Rotation paths and how fast each direction turns (degrees a step):
Each turn is a multiple of 5 degrees from 10 to 175, or 0.
Each row of a path follows its step; steps can be skipped.

step 0: [-21 -16  20  21  -9  -7  25  -8  19  25  34  15  31   4 -20 -14  32 -10
 -33  -7  23 -22  24  -4 -15 -13   9 -15 -14   4  25  11  24  -4 -19 -16
  11 -13 -11 -40  21  -3  36  -1  28  25  -2 -25]
step 1: [ -9  10  -3 -10  27   8 -35   7  17  46  25 -22 -12 -11 -27   4  14   6
 -12  16 -20 -22 -22   3  -6   5 -17 -17 -34  -6  41 -20  13 -23  10  20
  -8 -30 -19   6  19 -35 -10 -28 -31  13   7  10]
step 2: [-27   1  -4  25  -6   7 -15   1   2  12  16   9  -9 -48   4  13  37 -49
 -11 -28 -26   0 -12 -35  12 -32 -21  12  24 -11   7  -2  15   3  37 -13
  31   6 -16   2  11  -5  14  25  -4 -26 -11  13]
step 3: [-19   0  -7   6 -37 -11  -3  -4   1  29  31 -18 -24  41 -18   3  -5 -24
 -28  -6  27  -4  26 -12 -20  -5  -7 -25  -9 -24  23 -12 -34 -30  17  21
  -7  13  11  28  -9  -7  36  27  10 -15 -13 -22]
step 4: [-24 -24 -12   8  25  -6   9  15 -15  23   9  40   4  14 -29  16  12 -10
 -21 -48  -4 -26  14  11   9 -14  33 -33  -6 -29  -4   2  12 -12  -3  14
 -19 -25 -50   5   5  24  -6  -2 -21  16  19   9]
step 5: [-41  37 -21   0  -9  40  -7  11 -10  21  -4   6  14   1 -19 -12  22  22
   7  23 -22   8  -2 -18   6   4 -46  -5  -6 -38  15 -29  29  -7 -26 -10
   0 -15 -32  -1  -7   5  24  26 -13 -17   5 -19]
step 6: [-17 -37  49  21  11  -4 -23  -3  38  20  28   6  -3  35  14  -9  10 -32
 -17 -29 -23  21  11   3  -3 -14 -10  -2  18   5  12 -26  19  -9 -21 -31
  -5 -20  -3  -2   8 -28  10  17  -2 -24 -15 -25]
step 7: [ -7  10 -40   5  23  28 -20  15  -6   5   9  -6 -19  30 -25 -11   8 -15
 -38 -22 -28 -32  16 -18  -6   5  14   2 -10   4  31 -40 -45  11  21  12
  -9 -28  15 -34   2 -22   6  10   0   4  10   9]
step 8: [-44 -20 -21  -4 -22  -4  -1  21  -7  22  13 -20 -27   1 -14  -6  22  19
 -24 -31 -15 -15  16 -12  29  11   1  30  24 -20 -11  25   6 -21 -10 -17
  14  23 -40 -21  28   7  16  -6 -25 -18 -16  20]
step 9: [ 23   5   3  15 -38  10  -2   5  27  27 -37   3  -5  29 -38  17  34  15
 -23 -24 -21  25 -10 -20   6  -9   1 -28   0 -16   2 -24  -2 -25 -25  16
  21  -2   5  25 -17 -17  42 -17  -7  -6  -6 -19]
Directions:
[  1   2   5  -2  -9  -7  -6   7   6  10   0   4  -4   6  11   8   2   9
   4 -13   2  -1  -2  11 -11   4   0  -6 -10   2   8   1   1   3  -2   1
   7  10   1  -7  -5  -4  -7   4  -2  -3   3  -4] | 130
[ 11  -5   3   5  -5  -4 -10   2  -7   0  -1  -2   4 -13   2   1   3   6
  -1  -5  -3   3   6   0  -4   0 -12   0  10  -5   0  -2  -8  -6   1   3
 -17   1  -9  -9  -4  -2  -2  -2   8   9  -1  -6] | 0
[  1   3  -8  -3   1  11   7  -4  -1   1  -8  -9  -5  -5   7   8   6  -3
  -8   5   3   7  -5   6   9  -2  -3  -5  -7   5   3  -6 -12  -5  -7   6
   4  -3   3  -5  -5   1   4   8  -2   9   7 -11] | 175
[  7   6   0   0   5 -13   3   1   1   5   5  -1  -1  -6   5   8   7 -10
   0   8   7  -7  -6  -5  -5   6 -11  -9  -8   1   0   9   3  -4   8  -4
   4  -9  -3   5   6   7   2  -2  12   2   1   2] | 25
[ -6   4   3  -2   4  -1   2  -6  -9  -2   3   8   5   4   6   7   1   0
   9  -4  12   0 -12  -1  -4  -1   4  -6  10 -12  -4  -7  -2  -5  -9   8
  -9   1   0   5  -6   7   5   2   2 -11   8   2] | 55
[  0 -11   4   0   1  -4   0   8   7   6  11 -19  -5   3  -4  -6   2   2
   6   1  11   3  -7   3   1  -3  -1   3  -3  -1  -4   3  -3  -6  -5  -6
  -9  -1   4   6  -3   6  -2  -5 -11  -2  -4 -10] | 140

step 0: [  5  23   9  18  16 -22  -6 -11   2 -12  -7  -3  22  -4  42  10  -1  -3
  -7   1  -6  32  26   3 -26  22 -42  23  19 -37 -33  22  25  -7 -12 -16
 -47 -23 -25  16  -5  -6 -17  19 -20 -38  24 -34]
step 1: [  7 -15  43  -1  32  32  24 -11  -1  22 -50  -1 -17  10   8  20  -6  38
   2 -37 -44  -4   8   5  27   1 -39  -4 -26 -40 -17   2 -10  24   6   0
  20 -10   9   5  40  -4   6   0  18  -7  14  -9]
step 2: [-17  12  16  18   5   0  -8   9  -8  13   3   9  36  15   2  14   1 -17
  14  -3 -30 -30  27 -27  -2  -1 -33 -37  18 -17  10 -14 -36   4   2  24
  15   2  24  35 -42  15 -50   1   2  50   4 -27]
step 3: [  8  -8   3   8 -14   6  27 -11 -33 -11 -19  -1  15  -2  33  29  15 -55
   2  26 -35 -34   1 -31 -11  21 -15  25  23   8  13  33   1  22 -32 -19
 -36 -29  16 -20  -3  13  19   6  -2 -20  18 -19]
step 4: [ -6 -15  20  -2  48   2   1 -24  11 -38   3   1  -7  -2  36  -2  19  56
 -11 -18 -24  12 -31 -35  -6 -13   7  31  18 -24  19 -22 -20  26 -19 -10
   3 -42   3 -16  16   4 -28  11  11  10  28   5]
step 5: [  4  58  24  29  23  13  21   4 -25   6  12  24  28   2   1  -1  29  16
  -3 -25 -20  15  -6   3  15  24  -9  -3  28 -28  -8  19  -4 -23   5 -17
 -38  14 -11  39  13  27 -34 -17  12  27 -28 -18]
step 6: [ 21  -1 -33  30  -3  12  23  16  -4  32  -2   0  29 -21  -6  21   9  16
  -1  37 -62 -15  12 -22  34 -12 -44  19   4 -23 -15  22  -3  24  10  21
   9   3 -25 -25  -4  16   7  -3  20 -30  18 -17]
step 7: [-33 -16  24  -5  13 -26 -35   6   4 -14  13  -1  12  40  42  30 -36   7
  -8  14 -14   8  12  -1  -3   6 -15  26  -5 -56 -13   5 -11  17   2  13
 -28 -25  -3  22 -20  -7 -25  25   3  -4  46 -24]
step 8: [ 14  18  38  -4  18  46  36   1 -10 -22 -52  -7  23  17 -11  19  15  -5
 -13 -39 -23  -8   9  15   5  42 -41 -16 -22 -12  19   6  -4  11 -13 -10
 -29 -18  15  13  25  -2  -7  25 -16  10  19   1]
step 9: [ 19 -12 -20  17  22  12   3 -35  10  12 -40   7   2  -8   7  10  43  10
  17  11 -41  -1  34 -44 -12 -26 -20 -15  23  -3   6  -3  -2  27 -14  14
  19  -6  18  11 -27  13 -53 -16  21  32   1 -18]
Directions:
[  1   7   6   1 -12  -2  -3  -1   4 -12   2   2   0   2  -2 -10   5   7
   2   2  -4   1 -13   4  11   0   1   8   9  10  -5  -5   2   1  -8  -9
   2   0  -2  -4  -7  12   3  -6   9   2   1  -7] | 55
[ -6  -7   9  -1   3  -1   0   5   3  -7  -1  -8   9  -3   1  -8  -8  -8
  -4   0   9   4  -9  -8  -8   1  -2   2   1   1 -16   2   4   8  -5   5
 -11   0  -2 -10   9  -5  -4   2   4  -1   7   3] | 100
[ -3   4  -3   1   3   3   4   3   1  -5   2   8  13  -1   1  -8   1   5
   0  -6  -5  -4  -3  -3  -2   0  -5  -3 -11   2  10  -1   5  12   5  -1
  17   3  -5 -13   2   2   6  -1 -12  -2   7   3] | 155
[  7   7 -13   7  -4   5   1 -12   3   2  -2   7  13  -3   0  -1  -3   1
  -4   7   2  -7  14   0  -3   5  -2  -2   6  14  -7  -1  -2  -3  -3   4
  -6   0  -6  -8   0  -6   1  -1   3   9  -2  -2] | 115
[ -7  -9  -2  -5  -8   7  -9   7  -6  -1   7  -3   3  -4   6   2  -2   8
   2  11  -6  -5   4  -1  -3   5  -1   3   8  -3  -2   3   5  -8  -2  -7
  -4  -6   6  -5 -11  -6   4  -5 -11  -7   6  10] | 100
[ -6  -4   3  -5  -6  -1  -4  -2  -4   2   3   7  10   5  -6   4  -6   2
  -5 -12  -5 -11 -10  11   2   5   4   4   0  -7   0 -16  -4  -6   0   3
   0  -4  -1   2   9  -6  -8  -4  -1   9  -4   6] | 120

step 0: [-13 -15 -15  -5   6  11  10 -14   3  -2  -5  -5  48   5 -48  -6   7  17
  11 -22   8 -18 -16  19  -5  -6 -16 -22  10 -32  32  25  -7  23   6  12
 -13 -11   1  24  30   6 -30  37 -19  18 -21  18]
step 1: [ 14   9  -5  11   7  30 -35 -21  -2  -7 -18  16 -23  -9 -14  13   8 -26
 -13  -1  -1   1 -27  15   2 -11 -43  25  39  38 -14  11   6  -6 -23  -4
 -16  14 -47  23  -9  23 -16   7   2   0 -10  18]
step 2: [ -6  27   0  23  14  29   5  -3  -6 -12  22 -27   1  13   2   8 -24 -11
  -6  32  -3   3   5 -15   7 -21  -1  13  26 -52 -13  33 -27  12 -12  -9
 -19 -13   9 -24 -24   8  -2   0 -19   6  41  33]
step 3: [ -3 -30 -11 -13  10  11 -12  15 -32  20 -22   5 -27 -17  -6 -10  28  11
  12  -4  -4 -31  26  57   9   6   9   2  15 -38  -9  13 -16  21  -8  16
 -11   6  11 -19  -8  31  18  27  19 -16 -16   4]
step 4: [-12  12  12 -31  21  10 -33   7 -31  32   8   1   1  30  13  -5  -6 -42
 -27   5  28 -20 -27   3  -8  -8   1  14 -18 -14  10 -12   7  -3  14  22
  -9  14   5  19   7  18 -56  -8  -9 -16 -12  19]
step 5: [ 26  32 -10  -8   9  20  20 -11 -21   6 -44  -5  22  -7 -31   6 -16  17
   1  -3   0 -11  -5  -6  -8   4  16  12 -25   1  -2  -9 -19  49 -29 -24
  -3 -22 -23   2   1  40 -27   3 -14  27  20  -3]
step 6: [-35  -1 -11   6 -11  21 -35 -21 -25  -7   7 -42   5 -10  -1   3  -1 -10
  17 -26   6 -32 -19  20  21  -2 -41 -33   4  -4  -8   6  -5  18 -27   2
   0  -3 -24   3   4 -30   2  48 -12   6   6   8]
step 7: [ 10  23  14  24   6  -5 -22  26 -20 -27   8 -13 -24  -5 -12  39  -8  -7
 -16  23  25  -4   9  14   7 -13   3  19  20   6  12  25  15 -31 -20  26
 -38  10 -17 -20  20  44 -15  19  -7  17  -3   0]
step 8: [ -9   2  -2  -9  -1  27   2 -26 -34  18 -13   5  -9  29 -13  -6   2  45
  28  16  -5  26 -13  19 -14 -15 -18  15  10 -38  19  11 -11   6  11 -23
 -42  11  30 -20   5   8 -15   6 -13 -16  27  17]
step 9: [  5  -5   6 -11  -4  22 -20   5 -20   7 -14   2   7  -1 -35  -3   8 -23
  -5   4 -10 -37  -2  28  49  13 -12  41  -1 -10 -14 -32 -15   8  -2   8
  35  29 -18 -16  11  15   1  -4  13 -35   6  33]
Directions:
[ -9  -4  -1   6   3   5   0  -5   1  -3  -1  -1 -12  14   6  -1  -3  -4
  -1   7  -1  -2   5  -7  -1   2   7   6  -3  11   0  -5   8 -12  -2  -1
   5  -7   2   9   1  13  -2   9  -5   2  -5   7] | 125
[  1   5  -2  -8  -4   6   6  -2   8   6   0   6  -6  -2   9  -7  -1   6
 -11  -5   8  -7  15  -1  -3   0  -4  10  -2 -14  -1  -4   3  -2 -13   1
   1   4   2  -1   4  -2   0  -5   1 -11   0   5] | 60
[  5   2  -7  12   3   7  -1 -10  -1  -8  -1  -6  -4   0   2   1   3  -2
  -7  -8 -11   2   2   1  -1  -4 -12  11   1  -8   6   0  -6 -10   9   4
  -5  -3  -2  -2  10  -2   5  -2  -3   5  -2 -13] | 60
[  2   7  -6   4   2  -9 -11  -1   2   4   7   4  -3  -2  -6   5   3  -1
 -10  -4  -5  -9   6  -9   3   1  -6   0  -4   5  -9   1  -7   5   4 -19
   2  -3   2   3   3  -1   6   5   4   3  11   9] | 90
[ -4   9   2  -6  -4  -7  -2   2 -14   2  -6  -9  -4   0   5  10  -6   4
   7  -6   7  -1  -3  -2   2   1   0  -1 -17   1  -4  -9   4  -8  -6  -5
  -5   0   0  -9   9  -2   2   5  -2   2   2 -10] | 35
[  0   0  -5  -8   3  -5 -13   6   5   5  -8  -1  -6  -8   3   3   5  -2
  -6   2   5   5  -2 -13  -3  -4   0   0   9   8   4   9  -8  -9   0   3
   6   2  -2  -7   5  -1 -16   3  -3  -6  -3  -6] | 120
